Where one turn sends some rows of the set: a few examples, then the rows asked:
Z687: [-24  14  17  -2  33  19   9  21 -25  -9  15 -18  -4  13  -5  11 -34   1
 -22 -16  20 -13  16 -13  -6  14  26   2   3 -28   0  -4  13 -16]
Z31: [-11  13   9 -14  24   7  -1  37 -30  -4  12 -21 -12   9 -26 -13 -35  14
 -11  -7   0 -19  18  -2 -14  14  30  -5   3 -23   3  -7 -20 -14]
Z724: [  9  10  30  -2  27   8  -9  22 -43  33  -6 -24   4 -33 -16  -1  -7  19
 -15 -16  27   5  15  10   5  18  22  -5   4  -9 -16  15  -9 -32]
Z429: [ 20   6  22 -11  24   8  -1  20 -48  30 -10 -10 -13 -13 -31   0 -13  27
  -5 -25  31   4  11  -1  -4  15  31  11   0  15 -12   2 -12 -12]
Z134: [ 34  -3  29 -27  30   7  -4  29 -28  14  -7  -9  16   6 -14   3  -7   8
   8  -8  27  -7 -21   2  18   8  22 -21  -6 -31  -5  -6   5 -25]
Z564: [ -2   8   8 -35  40  17   0  24 -32   9  30 -16  -7   7   4  -4 -12 -15
  -2 -33  13  13 -29 -16  -1   2  13   3 -18 -22   4 -22  -4 -35]
Z668: [  5   1  27 -16  20  11  -6   7 -56  33  -1 -24 -20  -7 -18  -5 -28  33
   3 -23  26  14  20   6 -10   8  17  -6  -4   2 -13  -1   1 -25]
Z41: [  0  -4  15 -40  36   9 -24  14 -29  19  11 -11  -3  -1   1   6   3 -19
   4 -21  10  12 -10 -25   2   7  11  -1 -22 -24  -6  -7  12 -36]
Z861: [  2   6  10 -37  26  21  -9  32 -28  14  14 -25 -10  -3   9  13  11 -21
 -12 -32  19  10 -10 -20   0  -4  13   2 -21 -26 -12  -6 -15 -26]
Z404: [  3  16  27 -17  34  15   0  41 -55  10   6   0  -5   5 -32   0 -25   7
  -8 -12  -1 -20  11 -15 -14   7  21 -11  -7 -39  14 -19   2  -2]
Z600: [-16   6  20  -5  34  20  13  32 -29  -8  19 -10   0  17  -4   2 -32   2
 -17 -15  19 -27  18 -13  -2  19  36   0   3 -22   7   4   4 -23]
Z609: [ 21   5  37 -14  29  15   5   6 -43  20  -4 -17  -6   4 -30   3 -26  43
  -5 -18  22  12  13  -3  12   9  25  -6 -14  -4   2  14  -7 -12]
Z207: [ -6  14  16 -16  43  19  -1  21 -46  -7  24  -3   3  11 -24   0 -11 -15
 -13 -18  14 -23  18 -24  -1  -2  25 -13   9 -30   8   8  -5 -12]
Z492: [ 39 -12  13  -7  25  11 -11  37 -27  22 -12 -15  -1 -26 -11   2 -10  -1
 -16  -5  23   0  -4   1  -4  11  17 -19 -18 -26  -7   2  -3 -32]
Z196: [ 28   8  28 -21  29   5   2   2 -63  10  -7 -16  -2  -9 -29   3 -23  33
  -5 -21  26  -2   9  14   6   1  19  -1   5  -9 -15   4  -4 -24]
Z288: [ -5  14   4 -42  29   4 -10  29 -28   0  11 -15   1  -4   8   2  -1 -10
  -5 -28  17  11 -22  -5   2  13   5  -2 -11 -34   6  -3  -4 -47]
Z48: [  2  10  27 -15  36  20   3  45 -47   4   9 -13 -10   4 -35  -4 -32  -4
 -11 -14  -5 -22   8 -11  -7  -6  17 -10   1 -36  17  -6  -3  -5]
Z23: [ 35 -10  28 -19  21  14 -12  40 -17  21 -12 -17   0   0 -25  13  -3  -3
   3 -16  24   4  -7  -8  11   2  25  -6 -21 -14  -5  -6  -6  -6]
Z431: [ -7  17  15 -16  41  18  -3  21 -37  -4  23  -2   7  13 -30   2 -13 -21
 -13 -22  24  -9  17 -15  -3   7  29 -19   4 -34  18  -7  -2  -7]
Z421: [-15  -8  31 -34  27  20  -4  13 -39  27  26 -12 -11  -1   7  -2 -27  -4
 -25 -39  24  23   7   7  -4   9  23   6 -15  -7   2   2  -3 -47]
Z406: [ -4  10  41  -8  33  11 -12  23 -55  30  14 -23   0 -11   0   9  -8 -15
 -23 -39  22   0  -1  20  -2  11  22  12   1  -9  -7   2 -11 -47]
Z58: [ -6   8  25 -25  30  25  16  26 -51  31  18 -14 -23  -9   5   2 -17  -1
 -32 -41  30  10  -4  -1 -10   7  29  16  -4   1  -8   2 -13 -34]
Z679: [-15  17  34 -21  37  17   5   5 -50  15  20 -10 -12  -1 -11  -6 -30  14
 -19 -45  16  19  -7  -1  -4   8  14  20  -4   3   6   7 -10 -30]
Z377: [ -2  11  26 -32  32  13  10  17 -53   7  12 -18 -18 -11  -6   3 -34   6
 -32 -41  22  17  -3  21  -5   7  14  13  -1 -15  10   8  -5 -48]
Z438: [-11  13  20 -15  27   6   1  26 -32   1  13 -11 -12  12 -23  -8 -38  20
 -29  -3   2 -11  13  -3 -18  11  35  -6   2 -29  -7  -9 -18  -9]
Z65: [ 21  -2   6 -16  29   6 -25  24 -45  14   7 -17  -7  -8   2  10   1 -29
 -15 -29  16  -6 -12   1 -15   4  11  -1 -19 -23  -8 -11 -11 -45]
Z659: [ 34  -5  11 -27  32  15   0  26 -27  13   6 -22  -1  10 -15   7  -9  15
  12  -4  18   5 -10 -19  14   4  24 -23 -27 -29   0 -16  -1 -17]
Z37: [ 33 -15  34 -22  33  10 -12  21 -30  35  -6 -13  -9   4 -29  -4 -14   1
   8  -4  19  12 -11  -4   3   2  27 -26 -10 -16  -7  -6  10 -18]

Z404 turns into Z438
Z421 turns into Z41
Now these:
Z288 turns into Z134
Z724 turns into Z406
Z23 turns into Z429
Z659 turns into Z609
Z31 turns into Z600

Where one turn sends some rows of the set: a few examples, then the rows asked:
Z249: [ 16 -20   0   8  11  -6 -17 -29   3 -20 -12  13  -4 -16  11 -24 -39  27
  -5 -11  24   5   5  -9   9  -2  -2  24 -15   4  -6  12  15  17  10  11
 -11  14  -3   8   3 -20 -26  10 -16]
Z252: [ 10 -42   9  -4  40  -5 -27  -5 -11   2 -26  -7  11 -20 -12 -19 -32  35
  10  -3  11  11 -16 -12  13 -16  12 -24  -5 -20 -13  19   2   8   1  18
 -21   4   0   9   9 -30 -29  21 -31]
Z139: [  5 -32  -5  14  22 -13  -7 -11  -3  -4  -8  -3   1  -5 -11  -2 -29  32
  -4  -6 -19  14  15 -32  11 -29   4  -1  -5   2  13  14   3   3   2  -5
 -20  -2  10   9  20 -20  -8   4 -18]
Z768: [ -9 -37 -17  -1  31   6 -11   3 -16   0 -11 -17  -4  -9 -13 -21 -27  16
  14  -9  13 -16  -4 -23   4 -18  25 -23   2  11 -15   5  21  14   6  14
   9  -3  23  19   2 -22 -31  11 -12]
Z534: [ 12 -24   5  -3  20  13 -21 -17  -6 -21 -18  -3  -2 -18  -7  17  -2  43
  28  -5  21  11 -11 -25  -2 -22  -8 -30  -1 -12  -8  25  -9   9  16   6
  10  34  10  17  31 -23 -51  -7 -22]
Z972: [ 11 -33  -9   1  13  12 -30 -13 -12 -26 -14  18  -4  -9  31  -4 -25  41
  19   7   8   9 -12 -21 -11 -34  11 -25   7   0  14  -3  -2 -18 -14  12
 -14  30   4  -7  20 -10 -30  -3 -13]
Z514: [  9 -26   6  -5  22 -17 -39 -22 -24  -9 -22   8  10  -9   1   1 -22  33
   9   0  11  18 -24 -17  24  -6   3 -17  11 -16 -25   4  -7  -6  10  20
  -4  36 -27   2  16 -25 -20  -2 -26]
Z822: [  1 -13   2  10  26  17 -19  -1  -6 -27 -14   1 -21 -18 -16  -9 -35  35
  -7 -18  16  -1  19  -6   5 -14  -8 -10  -5  10 -12  -3   2   7  20  18
 -15  15  24  19   8 -13 -28  -6 -24]
Z843: [ 14 -20  12   5  28   8 -20 -23  19 -24  -9  28  -5 -13 -13 -10 -38  21
  23 -11  -3  -4  -7 -29  -7 -11 -16  -8   1   3 -17 -14   7   1   0   6
  -6  20  23  12  11  -6 -13  31 -35]
Z187: [ -5 -10   4   2   9 -15 -30 -27 -26 -38 -30   8   5   3   3 -28 -25  18
  10   1  -8   1   0 -28  -6  -2  -7   1   1 -10   4 -14  13   4   8   0
  24  20  10  13  -1 -17 -18  24   0]
Z260: [  3  -5   6  20  10   3 -37 -15 -35 -13 -33   6   2   0   2 -12 -43  31
   3  12  13  -5 -26 -24  15 -23   8 -28  -6   3 -13 -17   5  -7  12  12
  -2  28   4   4  20 -26 -60   3 -20]
Z127: [-12 -31 -11   1  17 -12 -17 -18 -17 -26  -2  -1   1   7  21   0 -11  17
  24 -18  14  19 -29 -27   6 -13  26 -23  10  13 -21  -5   9  -2  13   3
   3  23  -5  17  40 -25 -14   3  -6]
Z997: [ -1 -11   4  -5  33  -4 -21 -41  -9 -13 -12  29  -9 -14 -14 -12 -12  22
   7 -14  -5   0  17 -33   4 -13   7  -1 -12 -10  -8  -4  -2 -28  -4   9
  -3   4  30   2   9 -21 -14  -7 -28]
Z335: [ 11 -21  14 -15  23 -24  -3 -11 -18  -5 -19   4   9  11  -2   4 -17  35
  19  17  -2  -3 -13 -44  -4 -16   0 -15  -3  29   0   6  -9  -1  35  21
   0  14   7  18  10  -7 -43   6   5]
Z836: [ -4 -17 -11  10  28 -18 -20 -19  -1 -11 -25   2  25  -6  -2  -5 -12  -4
  20 -23  24 -12  -2 -30  -5 -20   5  -6 -12  11 -18   8 -13  14  11   7
  -1  35  -2  12  22 -39 -47   0  -8]
Z218: [  8 -15  -3   7  11  -7 -26  -2 -11 -10 -12  33   1   5   1  -4 -48  23
  38  -8  -5   0   6 -10   4 -10  -8 -18   6   8  -6  -6   1 -10  15  20
  -1  38   7   9  -2 -12 -33  -9   9]
Z964: [ -6 -21  -6   8  10   1 -39 -43   8 -24  -3  17  12 -11 -19 -12 -26  28
  11   7  13  -7  -7 -40 -10   0  -5  -5 -14  -4  12   1  16   1   1  12
 -15  10  13  18   7 -15   3   4 -10]
Z15: [ -2 -25 -24 -17   6  -4 -15  -3  -1  10 -11  -9  -6  -8 -11   9 -21  15
  18  -6   3  -8 -13 -21  10 -32  21 -20  20   3 -17 -18  12  -6   6  -1
   1  28  13   5   8 -16 -28   9   8]
Z478: [  3  13   3  -6 -19  -4 -21 -15 -28  -1 -20  -4 -17  -1  -2  11 -26  25
  17   7  21 -19 -19 -33   7 -18   3  -7  -1   4 -12  11 -11 -10  17   4
  -2  18  11   9  15 -13 -26  11   6]
Z615: [ -4 -11  -3 -15  17  -4 -31 -14   1 -39 -19  15 -12  -6   7  -3 -32  25
   7   3   9 -18 -12 -36  -9   9  12 -13  23 -18 -12  -8  -5  11   5  14
  -5  27  29  26 -10 -10 -25  -2 -17]
Z828: [  5  -2 -23   6   8  10 -23 -12 -26 -20  -5  11  -6   0 -10  21 -27  28
  38   0  20  11 -10 -43 -10  -3  17 -19   1   8 -10 -13   6  -1 -14  16
 -24  16   8  20  10 -16 -23 -14 -18]
Z709: [ -7 -17  11  -3  23  -9 -37 -12 -10 -40 -19  17 -11   2  -8  -9 -19  18
  11 -13 -16   2   0 -38  -4 -20  12 -18  14 -27  12   4 -20  -8   1   8
  -9  27  14  18  29 -30 -16  18  -3]
Z287: [  6 -51   4   5  12   9 -19 -29 -10 -22  -6   0 -11   0  10  -9 -35  31
  -3 -15  17  12   8 -45   5 -12   7 -10   0  12  11   1  21  15  17   2
 -11  14  13 -11  12 -16 -18  13 -41]
Z736: [ 24 -19  -9   4  33  13 -19 -35 -30  -1 -25  -9   4  -9 -13 -11 -19  23
  27  19  -1 -12  -4 -36   6  -9  21 -12   2   3  -5   0   1   0  29  23
   6  14  -9  22  30 -11 -55   7  -7]
Z18: [ 15 -15  11 -16   8  -1 -14  -9 -13  10  -9  -7 -10  -9 -12 -16 -26  37
  17  -6  18  -8 -13 -17  17  -8   4  -2 -13  -5  -2  34  -8   1  11  11
  11   2  24   4  -6 -24 -26  21  -5]
Z199: [-15 -33  10  -8  22  -7  -9 -14  -9  -8  -4   6   3  -2   3 -13  -9  15
  15  -7  22  22 -21 -29   8   6  15 -22 -11   8 -20  34   0  18  20  15
  -3   1  17  16  20 -25 -12   9 -11]
Z982: [ 20 -32   7  -8  18  16 -24 -19 -13 -17 -24  -8  10 -19  -3   8  -3  40
  30  -5  18   9  -9 -14   0 -10  -2 -22  -1 -12   2  19 -14  -4  21  11
  14  35   4  21  30 -18 -52  -6 -14]
Z597: [ 18 -29  -7 -25  19 -19 -25 -17 -16  -3 -21 -20  16  17   2   5  -7  32
  31  -6  38  -8  -3 -35   2 -10   9 -10  -2  11  -7 -16   4   8  12  19
 -20  24  17   8  -1 -19 -34  14 -22]
Z766: [ 12 -21  -1   1  18   2 -46 -29 -10 -25 -11  12  -8  -5   5   3  -6  44
   2   1  -8  -4  -9 -57  15   5  23 -13   5 -15   2 -13   5  -1 -13  -7
  11  16   9   8   2 -19 -35  21 -23]
Z750: [ 20 -32  -8 -33  19 -16 -16 -14 -13  -6 -27 -21  16  10  -4   9 -13  21
  27  -8  30  -6 -10 -37 -12 -15  13 -13  -4   8  -1 -16  -2   8   6  23
 -19  16   5   6   7 -21 -42  10 -18]
Z993: [  2 -37   5  12   5  -7 -41 -32  -7 -11 -24  31 -13   2   9 -11 -18  33
  21 -15  -8 -12  17 -32  -5 -16  -4 -28  -4  -3   2   2  29   0  -6  10
  -6   4  25  25   8 -13 -21   7 -25]
Z254: [ -5 -27  16  21  23  10 -31 -11 -29 -17 -13   0  -7  -9  -4 -26 -29  23
   2   1  26 -10 -17 -39  12 -13  18 -24 -26  15  -3  18  -4   1  20  12
  -1   4  14   4  17 -31 -44  26 -20]
Z914: [  1 -33  -3   5  21  -9 -14 -18  -2 -17 -26  -1  21 -14   6   0  -1  -4
  17 -22  21 -11  -9 -31  -9 -15   9 -12 -16  15 -15   6 -19   5  11   7
   3  28 -11  12  25 -31 -53   4  -8]
Z415: [ 16 -13  -8  10   5   9 -18 -20  -6   0  -5   9 -28   5 -12  -4 -17  13
   6  -7   6  13  17 -28  23  -1  14 -10 -14   2  -2   9   1  17  12  17
 -26   4  29  22  33 -15 -24   8 -19]
Z593: [  9 -24  12  -4  30 -20   0 -18 -13 -12 -11   2   3   8  11 -10 -13  39
  15  19  -6 -13 -13 -40   5 -26  -3 -15   3  24  -4   3 -11  -8  38  16
  -4  16   9  14   7 -11 -36   4   3]
Z686: [ 11 -23  -6   2  21  -5 -33  -9  -9 -41  -1  32 -18  -7  -5 -10 -16  13
  14   9  24   1  12 -30   1 -17   5   3 -12  -2   1   3  16 -18 -12  21
  -6  17  23  28  23 -12 -20  22 -29]
Z339: [  1 -16  -4   8   3  -1 -14 -23 -15   1 -25  28  -1 -12  -8   0 -12  -2
  22  -2 -10  27  -3 -35  -9 -24  -3 -13   1   8 -17  -2 -10  -3  -8   8
 -13  27 -12  -8  16 -16 -16  14  -8]
Z862: [  8  -9 -11  10  14  14 -39 -38 -26 -15 -13  10   1 -11  13  -4 -19  27
  30  -2  16  -6   5 -27   8   7  11   0 -10  10 -15 -15  -2 -19  10   7
  -3  15 -14 -17   7   2 -18   8  -6]
Z650: [ 24 -19 -12   5  28  13 -17 -42 -26  -4 -21 -11  -6 -11 -14 -17  -5  21
  27  27   2  -4  -4 -34  10 -21  13 -12  -2 -11  -7   0   8   4  24  19
   0  14 -11  13  32 -17 -47  15  -6]
Z986: [-11  -4  -1   2  18  -7 -38 -14  -4 -27 -31  16  -2  -6 -13   1  -1  14
  16   1   2  17   2 -26   1   6  19  -5  -7 -12 -24 -22   6   8  -3  -7
 -13  14  21  26  16 -11 -33  31  -7]

Z862 turns into Z218
Z768 turns into Z199
Now these:
Z736 turns into Z335
Z964 turns into Z843
Z249 turns into Z822
Z534 turns into Z650
Z260 turns into Z478
Z766 turns into Z187

